Each path below is one point turned by a fixed rotation once a step. After each direction that follows a path, write how fast that rotation turns it, in deg/step (0 if it stays still).
Each turn is a multiple of 5 degrees from 10 to 175, or 0.
Each row of a path follows its step; steps can be skipped.
path 1
step 0: [ -5 -16  15  -5  -8 -35   3  31  44  -3 -22  -6 -41   1  -2   0   5   4
   1 -26 -26 -12  29  -9  13  -4   9   3  28  41  -8  32  31  13 -53  22
 -20  18   5  27  13]
step 4: [-40 -16  12  17  37 -28   9   2  14   6  21  20 -27  -4  -9  -1   6  12
   6 -22 -18  -9  32  29  15 -10 -21  19 -13  24  23  31  16  48  48 -18
 -26  -5 -28  11  -2]
step 5: [ 32  11  -6  13  -4 -43  22   5  29   2  -1  26 -13 -46 -12 -27   4  -5
  13 -12 -26 -17  19  -1   5 -10  -3 -60  27   9   7  -9  16 -12   2 -31
 -25 -10 -54   8  16]
step 7: [ 35  26  45   1 -14   6  32  21  40  -5   5   2  29  -6  14  10  25 -19
   5  -6   4 -31  37 -36  37  -5  -4  14  -8  25 -24 -31   8   1 -32 -12
   2  11 -27  20  -6]
step 8: [ -9 -17  21  -2   6  -4  19 -20  13  -4 -22 -28  -6  11  33 -16  12  11
  17 -19 -12  23   4 -32  71  10 -39  21 -10  33 -24  13   6  11  28 -28
  13 -13  20  28  18]
step 9: [ -7  36  12   2  42   4  25  -8  17   8 -27  26  25  13   3 -20  38   2
  53   0 -54  -2  29  -6  19  29  25  -9 -35   7  19   6  -2   9   4 -33
  -2  -2  -9  -8   5]
step 11: [  9  16   9  -7  18 -34   6  -6  22  33  -1  29   7 -50 -23  10  22  -5
  -7 -51 -29  14   7  11  22  -7  18  -5  -1 -17  -9 -12  30 -15  -2 -14
 -46  34 -38  -5   1]
step 18: [ 15  18  38   5  17 -31  21  33   2  40   9  25 -52 -14   0  21 -15  -3
   8 -12  10  15  23   5   4 -24  10 -23 -16  53 -10 -35  17 -24  -6   5
 -18 -30   1  -4   9]
step 19: [-38  -7  29  -3  13 -15  16  37  18  10  -1 -29   4 -10  12  -7  17 -33
 -12 -19  -2 -35  41 -10  21 -48 -21   3   5  24 -28   6  27   6 -39  -3
  15  10 -24   9  29]
step 22: [ 29  12  35  13  33 -12 -15 -42  17   2  43  11   8  -3  26  25  19  19
  19  25 -24   4  29  18  48  28   1 -16  16  23  20 -20  22  -3  21  -4
 -12 -15 -20  -7   9]
Directions:
[  4  -1   1   0   1   1  -1  -7  -6  -8  -5   0  -4   9   2 -12  -2  -1
   3   2 -15   5  11  -1 -20   3   3 -20   4   8   2  -6  -1  -4   9  -5
   3  -3   6   2  -1] | 90
[  1  -3  -6  12  -6  -2  -2   1  11  10   1  -4  -7  -8 -12  -1  -7  -5
 -10  -6   2  -7   0   0 -16  -4  -2   0 -10   6  -6 -10   2   2   0   1
   3   4  -5   3  19] | 55
[  6  14   2   0   5   1   1  -4   0  -1   0   9   5  -9 -15   3   0  -8
  -7   1   0 -11  -3  -5   3   8   2   2   9   2   0  -2   4 -14   5  -6
  15 -15   1  -7  -2] | 175
[ -7   5  10 -15  -2   9  -2   0  -6   7  -4  -9  -8  -4  -3   5   9   4
   2  -8  -5   1 -14   5 -13   3   1   0   2   7  -8   4   0  -7  -8   5
  -5   4   4 -16   1] | 20
[  2  -1  -3   6  -6   4   1  13  -7   1   2 -13   2  14   4   6  -3 -19
   2  -4 -13   0  -4 -16   6  -4  -1   3  -6   4 -12  -2  -1   1  -2  -2
   5  -5   3  -4  -4] | 60
[ -4  -9  -2   5  13   3  -5 -12  -3   8   2   4   3  -5   5   4   3  -4
  14   6 -12  -9 -12  -2  -4  13  -5   6 -10  -3   4  -8   1   1   3   5
  -5  -4   5   9   1] | 55
path 2
step 0: [ 24   8  -1   2   4 -38  -8  19   9  -7  41 -18  39   9  22  -4 -12   3
 -32  -7  23 -16  46  14 -28   7   8   3  21  -1   4  27 -32 -14  31 -38
  39  16 -30 -21  21]
step 1: [ 22   6   4  -8 -27  58  -5 -32  -4 -16  -3  36  21  19  15 -28 -21  24
   1  12   5   3  -1 -32  -3  24  34 -25  16 -11  -8  -8  11   8 -41   5
   2 -41  12 -47  25]
step 2: [ -1  -3  -4 -44   6 -10  30  13  40 -28 -36   1  19   9   9  15  -7 -12
 -24  10   7 -11   1  41  10  27 -37 -28   0 -16  -9 -15  -4  17  10   5
 -35  30 -16 -26 -50]
step 4: [  6  17  -1  -6   4  37   0 -19  -3 -12  12  28  -8  -8  -3  -1 -26  -6
  10  14   8  18  33 -31  21  -1 -36 -17  -9  17 -12 -19   2  24  54  33
  -9 -51  51 -28  -8]
step 5: [-11  31  17 -22  13 -38 -34  16   7  -2   3  -1  30 -24  12 -14  39 -36
 -27  11  26  30  -1  19 -28   4 -18 -31 -23 -16 -25  -8 -17 -14   9  10
  17  48 -19 -24  -2]
step 6: [ 19 -11  13  22 -46  -9 -17  47   2  -3  26  -3   5  -4   0 -21 -26   5
 -23   8   9 -17  11 -26  19  33  32 -16  -4  22  29  33 -15   6 -16 -12
  27 -49  -8 -36  12]
step 8: [ -4  41 -11 -12  -2   9   5  37   2  16 -66 -14  20 -28  -4   7  22  -2
 -27  12  18  -4 -32 -11  -8   9  27 -26   1  17 -18  26 -11  34 -22  -1
 -26  33 -14 -17 -29]
step 9: [ 13 -12 -13  12 -19 -26 -22  33  24   8   4  15 -12 -15  -8  27 -61  -7
   2  17   3 -18  23 -10  30 -29  -9   7  -1  28  26 -31 -32  40  30  10
 -22 -26  -2  -1  27]
step 13: [  8  15 -15   4  24   8  43  -5  -8 -14 -29  -5  45   5  20   1  -6  38
  -6  11  42 -38   8 -16 -17   2  19 -24  45  -5 -21  49   6  11  15  18
  12   4  31   8 -27]
step 18: [ 47   8  -4  -7  15 -38 -29  22  21 -25   2   2   5  37  46   7 -19  14
 -19 -15  35 -36 -13  12 -11   6 -17 -16  11 -15  33  20 -16   7   0  20
  30  24  19  -4 -19]
Directions:
[  7   8  -3  -1   3  -2   2   6   3  -7   1 -11  -1   0   0  -1 -13   7
   4  -4   5  13   3   2   0   2  -1  -1  11   0  -6  -8   0   1  -7  -9
  13 -13  14  14   7] | 120
[  5   2   6  -4 -12  10  -2   7  -5   8  -1   7  -6   8  -5   0  -4  -2
   6  -2   9   3   1  -1 -11   7  13   9  -4   4  11  -7 -16  -5   9 -10
  -4  -5  -5   4   2] | 130
[ -8   3  -5   0   4   4 -12   9   2   2   0  -4  -4   3   6   5  -1  -8
   8   0  -4   1   5  -8 -18  -1   0  -8   8 -17  -7  14   0  -3   0 -12
   2  12  -2   3  -3] | 145
[  1  -3 -10   5 -14   1  -4  -3   7   5  11  -7   0  -6  -9  -8  -2  -5
  14  -3  -5  -4  -8  -1  -4  -5   1   5   7   5  -4   5   1  12  -6  -4
  -5 -11  -2 -15   8] | 135
[  2   5   7   4   7   9  12   4  -7   7   3 -10 -11  -2  -8   2   8   2
  -2  10   2   3   2  -4  10   7   6  -6  -4  -9   7  11   2   8  -6  -9
  -4  -5  10 -10  -6] | 160
[ -3  -4   3  17  -3   9  -8   4   3  -7 -17  -1  -2  11  -9 -11  -5   8
  -2  -2   3  -9  -9  13   4   2  -8   1   2  -3  -4   4  -3  -6   0  -5
  -4   3   8  -2  -6] | 70
path 3
step 4: [ 22  28   4 -55 -27 -21 -15 -38   3 -16  23  -1  13   0  -5 -35 -18  10
 -10   9 -28 -24  42  19   2  22  -7 -48   2   7  -7   9  11   1 -40 -30
 -27 -35   8   5 -22]
step 5: [-30   9  41  14 -40 -15  13 -26  -2   5  34  41  47 -23 -37  -5 -12 -12
   8  -9 -16  -8  30   4  33  26  21  16 -41  16  16  -7   7  37   7  -7
 -20 -16 -13 -11  22]
step 9: [-19   5  29 -11 -31  16 -15 -29  -2 -48  44  21  14 -19  10  14 -14   0
   2  22 -13 -26  43  18  19  28  28  23  -6 -43  13 -24 -26  23  24 -17
 -24  -5 -16  10 -36]
step 11: [-37  13  32  -5 -26  20 -12 -44 -10  15  20  -5  -8 -26 -50 -16  -2  -8
  33 -18  -7  -1   7  54  -4  20  31 -16 -13  23   1 -33  14  19   2 -28
 -24  24  22 -14 -25]
step 12: [ -4  46 -15 -27 -48   6 -23  -5  14 -34  16  37  17  22   8 -23 -13 -21
  22  -7   6  29   8  35  -1   8   9 -16  29  21  22 -18 -34  29  27 -11
 -26 -33 -25 -15  11]
step 16: [-30  37  23 -46 -37  23 -17  -1  -1  16  12  23  22  30 -12 -42 -18  10
   8  22  13   7   0  17  -2  44 -12 -18   6 -31 -13 -22 -24  -7 -26 -38
 -21  -4 -25 -30  10]
step 17: [  0   9  31 -47 -26 -23   4 -45  -9 -27  22  15  16  -3 -37  -3  -8 -34
  36  19  -4   7  52  33  21 -18  -2 -22  -9  22   4  27  16   9 -22 -29
  -9 -15  18 -10 -26]
step 20: [-27  49  21 -39 -11  -7 -14 -14   7  17  16  34   4 -16  -3 -11   9  16
  34 -10 -25   5  16  -4  23  18  -2 -11 -32  -5 -11 -54   6  35 -28 -22
 -17 -42  32 -31   9]
step 21: [ -9  -9  17 -11 -35  39 -29 -20   5 -11  45 -11  17 -19   1 -33  17 -47
  12  13  15  -3  35  25  10   8  33  -1  -5   1  10  37  -3  30   9 -27
 -14 -41  -9 -41   9]
step 22: [-25  35   8 -40 -39  28   8 -13 -28   8  39  31  -4  27   4  38 -22   9
 -19   8 -24 -17  47  12  -2  22  -6 -18 -12 -24   7  -3 -40  13  17 -27
 -27  -9  -3   0 -24]
Directions:
[  2   1  -1 -15   4  -7 -11 -12   0  -1  -2   0   0  -8  -7  -5   3   4
  10   5   3  -2  -8 -11  -9  -9  -3  -1  -4 -10   3   7   6  -5  -5  -4
   3   0  21   1   4] | 110
[ 19   7   9  -1  -5   3   0  -7  -6  -3   4  -1   5   3   7   8   3   5
  -5  -2  18  -3  -7  -6   2   2   0  -6   6 -11  -7  -3 -16  -4  10  -3
  -2   5  -1   1   5] | 115
[ -7  13   9   5   7   2   0   5  -8   3   1   5   8  -3 -15   8   2   3
  -7  -4  -3  -1   6  -1   2   8 -13 -16  -2   7  -8   5   3 -13  -6   4
   5   6   6  -2   1] | 120
[  7 -13   7   5  -2   0  10  -2  -8  11   5   1   3   0  10  -2   0   1
   3  -8  -6  -1   8 -14   6   7  -8   0  -4  -4   4   6   3  -2  -6  -8
  -5 -20   5  -7  -1] | 25
[ 17  -5  -5   1  -2   4  -9   8   7 -12   2  -4   1   6   4   0   1   7
   3   2   8  -5   4   9  -9   2   3  -6   5  13  -3  12  11  -7  -8   2
  -4  -7   0 -10   6] | 170
[ 12  -5 -11   1  -9  -8   0  -4   5  -3  -1   7   5  -4  -6   6  -9   3
 -13  -3  -7 -15  13  -4   0   6   2  10  -9  -4   4  -4   5  -7   4   4
   6   8   1   5   6] | 80
[  4   0  -5  -4 -10   3   4   1   0  -5   1  -8   1  -4 -11  11   6   9
   5  -5  -7  18   9  -4  -5 -12 -11   5  13  -2  10  -2  -1 -10   2   1
   0  -2  -8   0  -7] | 70
[ -2  -3  -2 -11  -4   0  -3  -5   5   2  -3  -7 -15   4   2  -2  -5   1
   2 -22  -2   7 -10  -1  -2  21   2  -4   2   6  -4  -6   3  -9   5   2
   4   0   3   4  -1] | 90
path 4
step 2: [-22 -26  -3   4  36 -20  13  15  -2  26 -10  -1  21 -14  -6 -14  -9  -7
 -30  14  18  -8 -18 -31  -7  13  28   6  10  28 -22  19 -31  15 -18  28
 -10  21   8  -5 -11]
step 4: [-35 -10 -14  10  -3   6   5 -18 -12 -14   6 -20   3  -5  -9 -20  22 -26
 -31  34 -20  12  -3  33 -35   1  -1   2 -36   7 -16 -25   4 -16   4 -20
   6   9  32  12  10]
step 5: [ 18 -15 -16  -7   1  -1  -2  18  -8 -21 -18  26 -21  27 -42  21  15 -15
 -30  15  -3   8 -34 -10   2  17 -17 -19   9  22   8 -20 -31   2  26  15
 -13  23   9  -1  -4]
step 7: [-18 -31  17  32   0   7  -5  34  20 -14   0   0  27  17   2 -11  -6 -33
  14   1   1  10   9 -24 -18   5  -3  13 -26 -25 -13 -24 -36   0 -19  -7
  21   1   9 -10 -31]
step 10: [-23 -16  10  -5   4  33  44  20   7 -29  -8  -1  -5  20  -1  15 -10   6
   3   4   9 -29 -41  -9  -1  13  15  -5 -28  16  26   9   0 -16 -19   8
  21  18   8 -30   7]
step 11: [ 13 -10   2 -16 -12 -25   7  11  -8 -34  20  -4  -1 -16  -9  11   3  26
 -22  -3  30 -31  -5  26  14 -12  -2 -16  14 -25  27  13  -8 -21  27   2
  16 -38 -11  -7  27]
step 14: [ 25  12  -9  -3  21  -2 -18 -36   0  10 -10   4  27 -52 -23   6 -19  38
  -2  -2   3 -17  21 -10   7 -23  19   4  -6 -23   8 -30 -12 -12  -2  -1
  -6 -13 -20  10  -6]
step 16: [ 17  -5  -6  18  -6 -35 -11 -13 -13  -3  15  -3   6  -7   6   8   6 -16
 -19   4  23   6 -21 -10   1  14  14 -20  28  46  16 -28  27 -24  -9   7
  22   6 -40  -7  29]
step 18: [-10   3  -9   5  19  16  17   3  -5  -4   1   1 -11   9 -16   9  15 -40
  16  -9 -10 -20   3 -29 -36  22  11  17  13  27 -37  21  -9   6   9  15
  37 -29  14  -3  17]
step 20: [-13  31 -18   5  30  -4 -19   8 -11  17   0   0   0  20 -16 -23  12  12
 -15  52 -23  -5  -5 -14  -8   8  -7 -15   1 -38 -16 -11 -15  35  12  10
  -5  16  28   3 -13]
Directions:
[ -3   7   4  -1   1   6  -4   5  -9  -3   8   3  -3  -2   0  -3   5   1
 -10   4   4 -13 -12  15  -1   9  12   3  -8  -2 -10  18   3   0   2  11
  -3  -5   1   3  -4] | 45
[  3  -5   1 -20   6   6   6   0   7  -1  -6  -4  11  -1  -5   9  -4   6
  -3 -12   2 -11   8  -7  -6  -2   3  14   1   3  -2   8  -5  -7   0   7
   7   5   3   2  -7] | 90
[  6   3   6   1  -5   0  16  -2   8  -5  -4  -1  -1  -6  -2   2   9   5
   1  -4   6  -8   7  -6  11   6   5   0 -11  -8   1  -9  15   4  -2   5
  -2 -10 -14 -10   3] | 20
[ 11   6   3  10   6   4  19   9   1   0   1   8  -3   2   4   3  -4  -5
   2   1 -13  -1   0  -8  -2  12   0 -12   5   3   4  10  -5   2  11   5
   4  10   2  -3  -5] | 140
[ 12 -16  -5   0  -6   5  -5  11  10   4  -2  -1  -1  -5  -3  -1  10  -5
   1  15  -9  -9   3   7   6   6  -3   7   5  -1   3   5   1  -7 -10  -8
  -8   0   7  -9  -3] | 20
path 5
step 0: [ 10 -16  10   5  30 -49   4  -1  29  26 -18  35  -7  14 -17   4 -12  15
  -7  42  19   0  16  37  -4 -31  -2 -21 -11  15  37 -16 -11  -6   4  -2
   4  -8 -13 -26  11]
step 2: [-46  27  -1  13  18 -21  29  24   2   1 -36  -7   4  26 -21  12  24 -19
  24  21  14 -10  -8   0  20 -34  20  -6  20  18 -28  14 -20 -20   6 -18
  -1 -14  16 -10 -23]
step 5: [ -7  -5   5  22  12 -28  22  11  -5   9 -33  40  29  -9 -17  22  19   1
 -14  26  22  22   6   5  -4  25  41 -14  16  13 -14 -12 -40 -15 -13  -4
   5  -6  17 -16  27]
step 6: [ -8 -11  12  -4   8 -13  18 -16 -14  22 -28  29  36 -30 -12  12  12 -13
 -11  16   8 -29  10  -7  10 -35  15 -63  -8  21  -8   9 -17 -15  12   5
   4   7  34   4  17]
step 8: [ -6   1   8  19  41  -9  -5  -8  20  23   7  20  -5  20   1  17   9  27
  44  38 -10  10   2  26  14  20  33 -15 -23  20 -36  -4 -23  -7  24 -23
 -21  -2   7  -8  10]
step 13: [ -3   9 -23  15   8  13  14 -15  34  19 -14  -1   9  21  -6  12  18  22
 -12  27  42  12  15 -11  37   1  12  -3  -6  33 -32 -10 -23   2   2   0
   5  50  20 -23 -19]
step 18: [  3  22 -27 -18   7 -10  21 -30   8   5  -9  20  -5  10 -16 -21   9  10
  25  12   2 -29 -16  22  -9 -15  15   2  -8  46 -22 -24  -9  30   0   8
   9   1  36 -49   2]
step 19: [-26  17 -17 -20   9 -19 -22 -15  20  25 -29   4   9   5 -36 -42 -14  32
  11  24 -26  -6  18  -5  10 -18  -5  -7 -21  -3 -38 -26 -11  -3   1 -16
   4  12  13 -33   5]
step 20: [-22  -2   2  -3  32   2  -3   2   3   6 -20 -12   9  11 -52   3   2  52
 -21   6 -26  -3   9  -6  39  10 -23 -11  20  20 -32   2 -13  31  -3 -26
  14 -30   5  -8  -1]
step 23: [ -8 -10  -9  -6  21 -17  17 -12  14   2   4   6   9  -8 -40 -25  21  24
 -28 -29  32 -25   9   3 -23  33 -10 -17 -14  19 -46  -4  -2  14   2 -39
   5  15  25 -13  13]
Directions:
[-11  -6   1 -12 -12  -3  -1   9   3  -3   3  -3  -4  -6   0 -11   6  -9
   1  -9  -4  -4  -2   7 -10 -13  -1 -10  -3 -10 -14   5  -1   2   7   0
  -4   2   7 -11  -2] | 90
[  3  -1   2   0   9   3   3   6  -3  -2   6   2  -6   3 -12  -1   7 -13
  -7  12  -6  -3 -11  -1   0  10  -5  11  -1 -13 -11   7  -4   3  -1   6
 -12  -2  -6  12  -1] | 60
[  5   5   3   5   6  -4   0   0 -14 -16   3   3   2   4   2  -5  13  -5
  16   1  -3   6   3  -2  -7  -3  14  -1  11   7  -1  -1  -1   7   4   3
  -2 -14   5  -1   4] | 115
[  0  -5   3   8   1  -1   1  -3  11   1 -14  -6  -9   0  -3  -4   1  -7
  -1  -1   5   7  -9  -6  -3 -12  -6   9  14   3  12  -9  -3   1   4   4
 -16   3   3  -7  -9] | 25
[ -4  -5  -8   1   2  -4   7  -4  -1   5  -7  -3 -18   6   6 -11  -2   5
   7  -8  -6   0   3  -1   9  -5   5   5   7   6 -11   6  -5  -5   2   6
   3   8  -7  14  13] | 65
[  1  -2   5   7   0   5  -5   9   4 -14  -2  -1  10  -1  -2  -7   1   0
 -13   1  -1  10   5   1  -4  -5  -3   8   7  14 -11  11   0  -9 -11  -1
  10   8   2   2  -6] | 40
[ -6  -1   4   5   1 -22   3  -8  -2 -15   3  -3  -5  -7   4   8  -1   6
   1   4   6  -3  -4   3   7  -2  -4  -1   2  -7  -2   7  13  -9 -15   3
  -9   0  -1  -5   4] | 10
[ -8   4   1   7   3   1   9   0  -1  -6  -6   2   4   2   9  -8  -1  -5
   1  -5   9 -16   4   5   1   3  -1   7 -14   7   7  10   3  -3   9  -1
  -8  -1  14  10 -10] | 70
